In the rows, 128 means zero.
Each path below is one point turned by a fixed rotation once a step. After each direction that follows a path, write how fast that rotation turns it, in degrees per step (0 if it stays still).
Each turn is a multiple of 5 degrees from 10 to 175, or 0.
Each row of a path follows its step; steps can be skipped.

step 1: [121 123 131 122 130 121 130 137 133 130 132 138 136 118 128 125 131 137
 132 124 135 128 140 133 130 132 122 124 131 121 122 132 119 130 131 128
 125 124 130 121 124 135 129 134 126 138 120 128 128 129 129 129 129 133]
step 4: [129 124 141 130 130 128 126 129 125 135 130 115 125 132 138 121 131 131
 127 133 122 120 137 127 127 136 125 129 135 131 128 119 125 129 119 125
 118 129 134 130 133 122 137 135 122 129 128 130 129 126 124 133 121 126]
step 7: [129 133 128 132 128 125 130 133 127 129 126 117 120 135 129 125 129 117
 121 141 130 118 126 122 131 125 130 136 124 125 131 135 133 118 125 126
 135 141 124 124 127 134 124 125 132 130 122 126 130 125 127 131 136 122]
step 8: [138 134 124 126 129 127 132 129 120 124 134 128 131 126 129 121 126 125
 126 126 121 126 123 137 135 131 122 120 127 128 128 128 131 140 126 131
 124 131 131 132 142 126 122 139 127 119 133 125 135 124 129 132 127 122]
step 10: [129 128 127 117 130 127 129 128 131 138 122 136 121 132 115 132 133 132
 129 121 132 125 125 127 128 114 135 132 129 126 140 129 127 129 132 133
 132 127 130 123 116 132 132 128 135 137 128 128 124 127 126 128 121 126]
step 11: [132 131 128 131 130 133 126 127 120 127 125 124 118 128 129 116 121 129
 125 123 125 133 134 130 130 119 123 125 123 141 124 129 128 125 131 130
 134 125 115 124 135 127 124 121 126 133 124 127 118 127 136 122 137 126]
step 14: [120 131 124 128 130 124 125 132 132 132 129 127 129 135 126 133 121 133
 129 124 128 132 134 118 128 129 135 124 126 127 127 130 127 126 139 120
 129 119 123 131 116 124 123 130 118 137 134 135 132 141 134 130 128 122]
step 16: [135 133 134 132 120 127 123 127 124 124 128 130 126 130 131 124 124 120
 133 126 124 118 128 129 116 137 120 117 127 133 123 132 125 128 120 138
 126 130 135 129 131 125 128 125 137 125 126 129 133 119 126 132 140 130]
step 19: [129 129 122 128 137 127 126 128 120 122 131 121 117 123 121 134 138 135
 127 130 116 123 133 123 124 122 128 120 128 128 124 130 126 122 131 125
 138 129 122 127 129 131 121 128 133 133 125 124 131 122 137 131 127 135]
Directions:
[131 129 129 127 127 126 128 129 127 128 127 130 128 129 130 129 126 129
 127 131 127 127 125 127 129 128 128 127 127 127 128 127 128 126 128 127
 130 132 129 131 127 127 129 131 130 127 128 128 129 129 130 129 129 131]
35
[130 128 131 128 130 125 128 129 126 128 126 126 129 127 124 127 126 129
 128 130 128 128 128 131 125 129 128 128 127 129 125 130 129 129 127 128
 125 126 127 129 127 129 128 127 126 130 128 127 129 129 129 127 129 129]
145
[130 129 126 126 127 129 129 127 125 126 128 130 129 127 126 127 128 128
 124 125 128 128 129 126 127 127 125 129 127 129 127 128 128 130 128 129
 129 127 130 130 129 129 130 127 128 128 129 131 130 128 126 127 130 129]
140

step 0: [116 123 129 126 126 118 122 136 130 131 132 134 126 125 122 125 134 137
 130 135 127 126 130 138 122 119 128 130 135 126 123 133 133 123 128 126
 123 135 130 122 126 130 127 120 124 119 117 122 128 130 126 130 133 125]
step 1: [143 123 127 121 131 126 118 126 127 127 128 135 128 131 125 126 121 132
 129 130 130 124 142 135 127 134 129 127 120 119 128 128 135 134 128 120
 127 129 128 121 125 127 136 131 125 122 121 122 124 126 121 128 124 127]
step 2: [127 129 131 126 131 122 128 138 118 126 128 132 134 120 130 130 138 135
 134 128 127 128 121 127 125 127 122 125 129 131 133 129 130 135 132 113
 127 130 126 122 117 132 127 136 121 130 123 123 131 136 127 127 121 132]
step 9: [135 128 124 121 132 123 122 133 128 132 135 130 129 123 120 132 123 137
 131 141 132 126 130 135 130 126 131 124 124 132 136 125 129 138 134 127
 133 134 133 122 126 123 138 129 129 122 120 123 120 130 123 126 126 122]
step 12: [130 123 129 129 129 129 119 133 121 128 133 122 127 122 128 127 127 136
 131 127 132 133 139 123 130 121 126 131 120 132 131 129 126 126 134 128
 127 121 128 124 123 110 129 132 129 127 121 123 129 138 123 122 117 126]
step 17: [129 130 125 127 130 132 127 129 127 133 128 129 121 126 120 132 121 136
 125 127 131 125 135 129 125 123 134 132 120 123 140 130 132 139 135 125
 131 134 117 116 131 125 128 127 134 120 123 122 122 124 123 127 131 121]
step 18: [123 123 120 129 135 130 123 130 121 138 133 144 133 120 123 129 129 129
 137 134 130 125 129 121 129 115 129 128 129 127 130 125 136 128 124 120
 130 129 130 125 121 133 130 130 131 130 123 122 134 133 129 130 120 128]
step 19: [130 134 130 126 122 121 116 130 129 132 123 131 132 116 125 117 125 132
 128 125 133 119 132 130 126 123 126 128 124 125 134 124 126 127 135 124
 118 126 132 127 128 127 125 128 129 115 123 123 119 129 127 130 130 139]
step 20: [135 122 127 128 138 125 128 135 127 131 135 128 124 124 120 129 131 138
 125 126 130 132 132 125 123 125 124 122 121 135 129 133 133 125 127 122
 125 123 117 117 128 118 125 134 135 129 115 127 128 128 128 124 126 134]
Directions:
[127 128 126 128 127 128 125 125 126 129 127 130 126 128 127 130 128 126
 129 129 128 129 131 128 126 129 127 131 129 128 126 128 129 125 129 128
 127 128 129 130 128 129 126 126 129 127 128 127 130 128 130 129 127 127]
100
[126 130 129 127 128 127 128 131 132 130 128 129 129 129 128 127 129 127
 128 127 128 130 128 126 129 127 128 127 132 127 127 128 127 127 128 127
 125 129 129 126 128 129 127 128 125 128 131 125 127 126 131 128 126 127]
135
[129 126 129 128 131 129 129 129 130 130 128 127 126 128 129 129 128 126
 127 129 130 131 131 129 129 127 129 130 128 131 127 131 130 129 129 130
 128 131 129 127 129 126 129 127 129 126 126 128 126 126 128 129 127 129]
130
[130 129 125 130 128 125 131 127 127 128 128 133 127 129 129 129 129 130
 128 129 128 129 127 128 132 127 127 128 128 128 128 129 127 128 128 129
 127 129 129 127 126 125 128 129 128 127 129 129 130 126 128 130 129 129]
155
[126 128 128 127 129 129 127 126 127 127 129 127 129 131 127 125 130 127
 126 126 128 129 128 128 128 128 129 128 127 131 128 128 127 128 130 127
 127 129 126 130 128 125 130 126 126 128 132 130 131 127 128 128 126 128]
40

step 0: [125 130 127 130 138 124 126 125 130 128 121 128 131 120 122 126 127 133
 134 144 127 131 123 128 115 127 134 130 122 138 123 126 128 129 135 133
 124 128 127 120 136 135 132 132 122 129 139 138 117 129 136 126 130 123]
step 2: [133 130 130 131 132 130 127 136 121 138 126 123 125 121 123 131 130 128
 136 132 133 117 128 130 133 126 121 121 132 122 136 129 127 119 131 128
 122 119 141 126 120 132 131 122 129 125 127 140 118 126 136 124 126 119]
step 3: [138 128 128 130 121 129 130 132 121 130 128 143 118 129 123 129 124 135
 132 133 120 136 134 127 129 125 124 135 141 128 133 129 123 130 130 133
 129 119 131 119 127 140 122 125 129 124 140 132 127 123 125 125 124 126]
step 5: [128 131 117 141 129 127 123 122 129 134 117 128 128 120 136 134 128 138
 139 132 127 129 131 123 123 131 128 121 130 134 123 132 125 131 138 136
 119 130 125 123 138 124 130 127 136 124 134 139 133 125 136 126 127 129]
step 12: [126 132 123 128 129 126 132 127 134 124 118 122 121 130 131 127 122 132
 131 139 128 129 125 133 124 122 135 138 131 144 127 136 131 126 124 125
 137 122 124 125 140 126 124 130 134 133 128 140 118 125 129 138 124 125]
step 13: [134 138 126 130 132 126 122 125 135 131 128 115 124 129 118 130 133 129
 131 125 136 126 125 125 138 130 122 121 130 126 127 136 128 135 119 126
 127 125 132 129 128 126 130 128 132 121 124 146 114 125 133 128 127 122]
step 16: [125 133 127 133 133 122 124 137 127 143 118 125 128 126 127 133 126 145
 137 136 126 129 129 135 132 130 130 121 123 138 127 132 130 126 140 132
 123 126 127 132 126 126 137 123 131 124 134 130 123 132 121 131 125 125]
step 19: [142 124 122 130 129 116 126 124 123 132 128 123 129 122 127 128 131 127
 134 125 130 127 125 127 127 125 120 133 135 135 140 130 126 128 127 145
 129 121 123 126 128 133 126 127 139 131 138 142 122 124 127 124 129 131]
step 20: [136 128 130 125 126 123 135 128 133 128 125 131 120 125 117 123 126 138
 120 120 123 134 133 124 126 127 127 132 123 131 129 132 127 134 134 121
 127 117 129 131 116 124 127 121 140 132 135 131 112 134 126 126 128 123]
Directions:
[128 125 127 126 127 127 127 128 125 126 128 128 130 128 128 128 130 128
 130 126 126 125 131 128 128 130 128 128 125 127 129 129 129 125 129 128
 128 127 127 126 127 125 128 129 130 129 131 128 127 127 130 128 130 128]
80
[130 127 130 126 127 130 126 130 127 129 128 127 127 129 129 127 128 126
 126 126 129 124 127 126 129 126 129 126 128 129 129 128 126 130 127 129
 130 125 126 128 128 130 125 128 127 127 128 129 126 128 130 128 126 128]
65
[127 128 126 126 128 132 129 128 130 126 130 129 128 128 126 129 128 126
 127 129 125 129 128 127 127 125 127 128 125 130 128 128 126 126 128 127
 130 128 128 128 127 126 128 127 129 130 129 129 129 127 127 129 125 126]
130
[127 126 128 129 128 125 127 130 128 127 124 127 128 128 131 127 130 128
 129 129 129 129 127 128 129 127 126 129 127 127 128 128 126 127 128 129
 128 128 130 126 129 127 127 129 125 131 128 129 129 132 126 126 126 126]
155
[129 128 130 126 128 127 129 127 131 127 128 129 126 128 128 126 126 128
 128 127 128 126 130 130 126 128 129 133 129 129 126 128 127 129 127 125
 126 127 127 124 127 129 128 129 128 130 129 126 128 129 128 128 128 129]
130
